128 stands for zero in the data rows.
Here are some points, one per row:
tensor([128, 132, 118, 112, 094, 113, 118, 220, 098, 109, 158, 156, 129, 167, 119, 120, 115, 170, 182, 149, 115, 110, 109, 134, 120, 118, 255, 132, 129, 254, 128, 146, 161, 113, 149, 114, 144, 097, 107])
tensor([125, 127, 111, 101, 112, 132, 217, 065, 140, 097, 079, 105, 090, 164, 130, 087, 093, 151, 214, 133, 096, 162, 132, 142, 099, 122, 086, 087, 149, 138, 131, 177, 181, 083, 096, 108, 113, 151, 109])
tensor([141, 111, 152, 138, 122, 117, 106, 112, 080, 099, 206, 075, 044, 110, 081, 108, 075, 114, 137, 144, 116, 114, 133, 188, 137, 141, 113, 208, 129, 110, 122, 097, 106, 108, 137, 142, 102, 180, 132])
tensor([167, 087, 130, 146, 150, 094, 071, 147, 174, 121, 170, 121, 109, 160, 130, 185, 153, 114, 105, 070, 070, 109, 097, 169, 120, 152, 091, 101, 117, 103, 068, 119, 230, 154, 097, 112, 204, 199, 132])
tensor([162, 167, 087, 159, 114, 125, 111, 138, 221, 207, 100, 104, 131, 130, 153, 136, 102, 123, 165, 135, 136, 110, 050, 154, 149, 117, 091, 125, 162, 102, 159, 090, 049, 121, 252, 089, 153, 121, 128])
tensor([192, 102, 126, 124, 177, 117, 187, 112, 107, 116, 127, 135, 115, 166, 151, 088, 105, 114, 147, 132, 133, 134, 120, 136, 137, 174, 130, 133, 117, 105, 102, 125, 104, 255, 115, 101, 101, 107, 104])
tensor([139, 108, 212, 108, 122, 120, 121, 094, 144, 151, 070, 166, 118, 113, 106, 143, 117, 161, 110, 111, 128, 203, 191, 112, 113, 142, 189, 134, 099, 140, 255, 082, 103, 159, 119, 119, 219, 110, 244])
tensor([123, 114, 204, 070, 133, 080, 120, 099, 092, 147, 150, 154, 108, 191, 128, 119, 204, 126, 160, 219, 151, 142, 077, 122, 194, 111, 124, 128, 183, 078, 138, 127, 122, 084, 139, 129, 121, 088, 111])
tensor([082, 122, 112, 105, 157, 104, 113, 115, 084, 135, 115, 086, 087, 088, 111, 140, 115, 147, 097, 141, 133, 171, 087, 107, 109, 132, 096, 115, 101, 115, 108, 191, 139, 129, 104, 106, 244, 091, 090])
tensor([255, 117, 140, 152, 115, 180, 100, 124, 101, 128, 196, 114, 104, 114, 148, 128, 112, 108, 082, 107, 106, 220, 139, 103, 135, 103, 140, 117, 129, 126, 111, 149, 143, 095, 125, 236, 122, 168, 117])
tensor([127, 116, 220, 130, 127, 255, 152, 239, 177, 109, 106, 144, 136, 127, 117, 119, 126, 137, 147, 141, 255, 098, 125, 130, 095, 130, 080, 101, 149, 159, 111, 107, 109, 121, 072, 102, 160, 136, 153])
tensor([081, 120, 076, 158, 161, 119, 120, 236, 097, 131, 127, 118, 116, 196, 137, 149, 110, 104, 121, 069, 157, 135, 150, 165, 192, 104, 091, 170, 114, 105, 247, 255, 112, 107, 102, 120, 089, 107, 117])
tensor([130, 176, 111, 103, 057, 114, 105, 128, 199, 101, 104, 092, 128, 196, 103, 110, 085, 140, 121, 103, 071, 094, 117, 090, 083, 093, 074, 089, 128, 132, 174, 131, 125, 117, 099, 172, 092, 083, 101])
tensor([115, 119, 111, 125, 195, 180, 097, 118, 088, 108, 155, 102, 129, 080, 112, 187, 105, 132, 169, 148, 105, 160, 119, 157, 112, 095, 108, 135, 129, 101, 135, 057, 191, 141, 127, 150, 063, 130, 158])
tensor([113, 129, 089, 111, 113, 100, 087, 122, 104, 073, 123, 105, 116, 179, 103, 147, 125, 070, 128, 148, 120, 149, 120, 055, 068, 126, 117, 163, 141, 115, 090, 110, 119, 157, 123, 085, 146, 103, 182])
tensor([083, 130, 183, 109, 126, 192, 109, 090, 115, 088, 162, 062, 127, 149, 233, 139, 139, 152, 126, 055, 103, 135, 119, 106, 142, 126, 108, 133, 101, 134, 129, 081, 114, 127, 232, 078, 108, 086, 070])
tensor([143, 076, 144, 141, 113, 130, 143, 109, 154, 127, 164, 106, 177, 095, 075, 138, 155, 111, 149, 064, 089, 163, 105, 152, 063, 115, 117, 205, 159, 122, 118, 129, 096, 103, 086, 080, 118, 093, 083])
tensor([114, 255, 154, 104, 154, 186, 123, 097, 099, 124, 114, 138, 195, 197, 093, 175, 154, 147, 071, 140, 136, 158, 128, 191, 129, 127, 135, 125, 140, 105, 082, 176, 112, 112, 164, 107, 118, 134, 149])
tensor([073, 157, 105, 149, 084, 158, 121, 106, 141, 093, 109, 253, 090, 113, 157, 121, 222, 078, 129, 121, 087, 160, 179, 189, 100, 124, 110, 108, 103, 144, 090, 129, 089, 123, 247, 153, 134, 124, 130])
tensor([116, 116, 126, 130, 140, 108, 132, 122, 255, 122, 078, 127, 137, 130, 141, 109, 119, 155, 091, 213, 110, 176, 106, 091, 136, 109, 119, 255, 081, 133, 079, 160, 192, 112, 130, 126, 105, 176, 114])
tensor([091, 083, 104, 189, 119, 082, 203, 222, 057, 116, 123, 124, 115, 172, 122, 097, 118, 174, 040, 130, 116, 159, 098, 126, 118, 066, 119, 076, 133, 162, 152, 053, 124, 117, 153, 077, 100, 178, 147])
tensor([081, 124, 115, 206, 192, 082, 165, 086, 100, 117, 096, 178, 179, 192, 121, 145, 122, 135, 158, 058, 221, 115, 129, 071, 097, 174, 116, 157, 129, 118, 111, 079, 147, 132, 129, 255, 116, 137, 081])
tensor([173, 218, 139, 208, 134, 113, 151, 123, 109, 116, 088, 151, 079, 084, 156, 204, 162, 137, 139, 176, 091, 097, 135, 107, 188, 152, 110, 130, 138, 146, 131, 097, 124, 145, 082, 129, 122, 070, 092])
tensor([088, 072, 051, 102, 096, 253, 102, 059, 108, 165, 103, 249, 083, 121, 123, 109, 075, 117, 074, 085, 139, 099, 074, 146, 190, 143, 154, 139, 141, 141, 111, 098, 160, 105, 130, 103, 134, 091, 105])
tensor([095, 100, 227, 105, 102, 103, 137, 135, 092, 255, 051, 117, 112, 124, 147, 161, 087, 132, 125, 105, 091, 108, 255, 104, 092, 129, 136, 124, 154, 132, 058, 122, 151, 137, 135, 118, 103, 103, 184])
tensor([117, 099, 088, 079, 048, 102, 126, 175, 109, 125, 100, 098, 171, 121, 179, 132, 108, 118, 140, 184, 115, 148, 101, 171, 091, 174, 079, 116, 135, 136, 203, 153, 185, 118, 116, 144, 074, 127, 135])
tensor([106, 126, 083, 117, 171, 133, 086, 101, 097, 158, 131, 103, 126, 112, 113, 127, 121, 151, 210, 123, 100, 154, 120, 140, 102, 122, 120, 102, 090, 113, 122, 104, 103, 099, 092, 108, 171, 229, 101])
tensor([109, 113, 107, 117, 107, 093, 125, 215, 151, 082, 201, 248, 131, 087, 118, 102, 110, 238, 140, 086, 084, 095, 158, 089, 112, 132, 112, 121, 166, 047, 141, 183, 132, 125, 141, 113, 091, 137, 132])
tensor([151, 104, 214, 078, 113, 094, 176, 098, 092, 126, 131, 197, 159, 101, 085, 183, 114, 104, 119, 134, 151, 100, 074, 116, 131, 158, 096, 082, 078, 148, 141, 193, 094, 112, 192, 125, 093, 184, 098])
tensor([104, 118, 119, 208, 123, 183, 153, 126, 100, 120, 244, 086, 157, 114, 149, 112, 095, 106, 115, 208, 078, 112, 129, 125, 119, 125, 151, 147, 132, 086, 107, 170, 103, 119, 133, 255, 219, 126, 165])
tensor([113, 080, 131, 106, 085, 065, 119, 082, 182, 071, 080, 088, 111, 104, 168, 172, 097, 143, 110, 072, 226, 137, 110, 229, 140, 117, 234, 080, 120, 100, 041, 114, 083, 091, 094, 138, 108, 086, 189])
tensor([084, 153, 123, 094, 142, 081, 158, 255, 156, 088, 105, 104, 132, 087, 092, 104, 096, 109, 105, 107, 106, 185, 171, 124, 182, 135, 176, 086, 197, 150, 109, 090, 157, 113, 174, 119, 159, 149, 061])
tensor([239, 112, 075, 146, 173, 155, 114, 125, 102, 109, 109, 078, 127, 092, 074, 108, 125, 124, 125, 130, 140, 079, 188, 185, 098, 096, 109, 122, 088, 106, 134, 118, 227, 122, 214, 182, 168, 076, 130])
tensor([121, 196, 189, 143, 134, 099, 113, 111, 104, 101, 116, 161, 170, 081, 180, 067, 103, 078, 152, 085, 120, 106, 079, 122, 190, 120, 074, 142, 137, 181, 101, 159, 125, 098, 148, 096, 150, 116, 206])
tensor([163, 136, 133, 200, 148, 106, 133, 096, 109, 150, 088, 094, 129, 129, 110, 113, 204, 159, 123, 143, 111, 101, 102, 123, 175, 223, 118, 111, 180, 166, 145, 138, 109, 122, 103, 162, 093, 101, 118])
tensor([191, 090, 058, 104, 212, 116, 107, 112, 120, 102, 078, 121, 139, 127, 181, 134, 136, 138, 113, 168, 134, 110, 149, 062, 064, 090, 130, 128, 168, 155, 118, 183, 069, 110, 133, 111, 116, 157, 146])
tensor([105, 175, 074, 100, 117, 082, 169, 074, 228, 238, 255, 123, 114, 125, 143, 143, 130, 145, 121, 118, 255, 119, 237, 105, 139, 151, 108, 100, 144, 223, 150, 108, 173, 148, 113, 087, 132, 110, 192])
tensor([156, 200, 137, 084, 149, 085, 123, 111, 099, 146, 118, 194, 193, 134, 165, 072, 142, 109, 086, 184, 125, 094, 132, 215, 077, 118, 114, 123, 120, 122, 140, 080, 088, 094, 062, 112, 139, 125, 074])
tensor([152, 111, 099, 138, 101, 131, 143, 095, 113, 108, 120, 124, 226, 160, 108, 131, 170, 108, 129, 151, 089, 105, 179, 079, 255, 129, 130, 107, 084, 107, 112, 108, 096, 091, 082, 096, 117, 125, 129])
tensor([090, 137, 209, 140, 148, 143, 143, 082, 213, 125, 096, 117, 109, 099, 143, 134, 144, 081, 105, 108, 131, 067, 138, 117, 123, 113, 255, 089, 137, 103, 255, 129, 177, 152, 097, 109, 149, 184, 156])
tensor([093, 076, 125, 140, 209, 122, 090, 126, 192, 119, 157, 121, 119, 123, 087, 129, 116, 100, 143, 184, 080, 135, 118, 108, 077, 127, 121, 103, 079, 131, 092, 148, 065, 118, 107, 116, 078, 073, 126])
tensor([111, 154, 133, 216, 057, 113, 082, 091, 073, 131, 106, 103, 167, 094, 108, 090, 159, 138, 134, 159, 183, 132, 121, 089, 128, 142, 140, 118, 115, 096, 103, 152, 142, 201, 112, 072, 089, 140, 095])
tensor([124, 139, 108, 101, 114, 107, 103, 124, 120, 145, 091, 112, 146, 112, 114, 113, 158, 149, 141, 104, 163, 116, 117, 124, 201, 102, 114, 155, 136, 164, 103, 142, 087, 255, 107, 246, 106, 155, 113])
tensor([133, 169, 102, 066, 120, 181, 152, 207, 143, 167, 103, 100, 069, 104, 130, 072, 178, 097, 103, 076, 173, 092, 069, 071, 092, 174, 170, 122, 076, 096, 106, 086, 104, 078, 099, 133, 087, 139, 151])
tensor([111, 096, 105, 098, 081, 123, 135, 123, 096, 113, 144, 105, 110, 095, 116, 160, 158, 114, 156, 141, 107, 094, 119, 119, 097, 090, 102, 202, 124, 110, 144, 112, 136, 124, 093, 124, 190, 154, 104])
Along one direction, these points spread out more than along any other. For each point below, how far along it does it lie, from 0 to 99? The average is 50, and the first point in the table lies past the average. One standard deviation of the points above along it is 16.
tensor([141, 111, 152, 138, 122, 117, 106, 112, 080, 099, 206, 075, 044, 110, 081, 108, 075, 114, 137, 144, 116, 114, 133, 188, 137, 141, 113, 208, 129, 110, 122, 097, 106, 108, 137, 142, 102, 180, 132]) -> 28
tensor([239, 112, 075, 146, 173, 155, 114, 125, 102, 109, 109, 078, 127, 092, 074, 108, 125, 124, 125, 130, 140, 079, 188, 185, 098, 096, 109, 122, 088, 106, 134, 118, 227, 122, 214, 182, 168, 076, 130]) -> 30
tensor([088, 072, 051, 102, 096, 253, 102, 059, 108, 165, 103, 249, 083, 121, 123, 109, 075, 117, 074, 085, 139, 099, 074, 146, 190, 143, 154, 139, 141, 141, 111, 098, 160, 105, 130, 103, 134, 091, 105]) -> 58
tensor([095, 100, 227, 105, 102, 103, 137, 135, 092, 255, 051, 117, 112, 124, 147, 161, 087, 132, 125, 105, 091, 108, 255, 104, 092, 129, 136, 124, 154, 132, 058, 122, 151, 137, 135, 118, 103, 103, 184]) -> 78
tensor([083, 130, 183, 109, 126, 192, 109, 090, 115, 088, 162, 062, 127, 149, 233, 139, 139, 152, 126, 055, 103, 135, 119, 106, 142, 126, 108, 133, 101, 134, 129, 081, 114, 127, 232, 078, 108, 086, 070]) -> 51
tensor([151, 104, 214, 078, 113, 094, 176, 098, 092, 126, 131, 197, 159, 101, 085, 183, 114, 104, 119, 134, 151, 100, 074, 116, 131, 158, 096, 082, 078, 148, 141, 193, 094, 112, 192, 125, 093, 184, 098]) -> 53
tensor([162, 167, 087, 159, 114, 125, 111, 138, 221, 207, 100, 104, 131, 130, 153, 136, 102, 123, 165, 135, 136, 110, 050, 154, 149, 117, 091, 125, 162, 102, 159, 090, 049, 121, 252, 089, 153, 121, 128]) -> 56
tensor([128, 132, 118, 112, 094, 113, 118, 220, 098, 109, 158, 156, 129, 167, 119, 120, 115, 170, 182, 149, 115, 110, 109, 134, 120, 118, 255, 132, 129, 254, 128, 146, 161, 113, 149, 114, 144, 097, 107]) -> 57
tensor([167, 087, 130, 146, 150, 094, 071, 147, 174, 121, 170, 121, 109, 160, 130, 185, 153, 114, 105, 070, 070, 109, 097, 169, 120, 152, 091, 101, 117, 103, 068, 119, 230, 154, 097, 112, 204, 199, 132]) -> 37
tensor([113, 129, 089, 111, 113, 100, 087, 122, 104, 073, 123, 105, 116, 179, 103, 147, 125, 070, 128, 148, 120, 149, 120, 055, 068, 126, 117, 163, 141, 115, 090, 110, 119, 157, 123, 085, 146, 103, 182]) -> 42
tensor([084, 153, 123, 094, 142, 081, 158, 255, 156, 088, 105, 104, 132, 087, 092, 104, 096, 109, 105, 107, 106, 185, 171, 124, 182, 135, 176, 086, 197, 150, 109, 090, 157, 113, 174, 119, 159, 149, 061]) -> 59
tensor([115, 119, 111, 125, 195, 180, 097, 118, 088, 108, 155, 102, 129, 080, 112, 187, 105, 132, 169, 148, 105, 160, 119, 157, 112, 095, 108, 135, 129, 101, 135, 057, 191, 141, 127, 150, 063, 130, 158]) -> 33
tensor([133, 169, 102, 066, 120, 181, 152, 207, 143, 167, 103, 100, 069, 104, 130, 072, 178, 097, 103, 076, 173, 092, 069, 071, 092, 174, 170, 122, 076, 096, 106, 086, 104, 078, 099, 133, 087, 139, 151]) -> 64
tensor([130, 176, 111, 103, 057, 114, 105, 128, 199, 101, 104, 092, 128, 196, 103, 110, 085, 140, 121, 103, 071, 094, 117, 090, 083, 093, 074, 089, 128, 132, 174, 131, 125, 117, 099, 172, 092, 083, 101]) -> 48
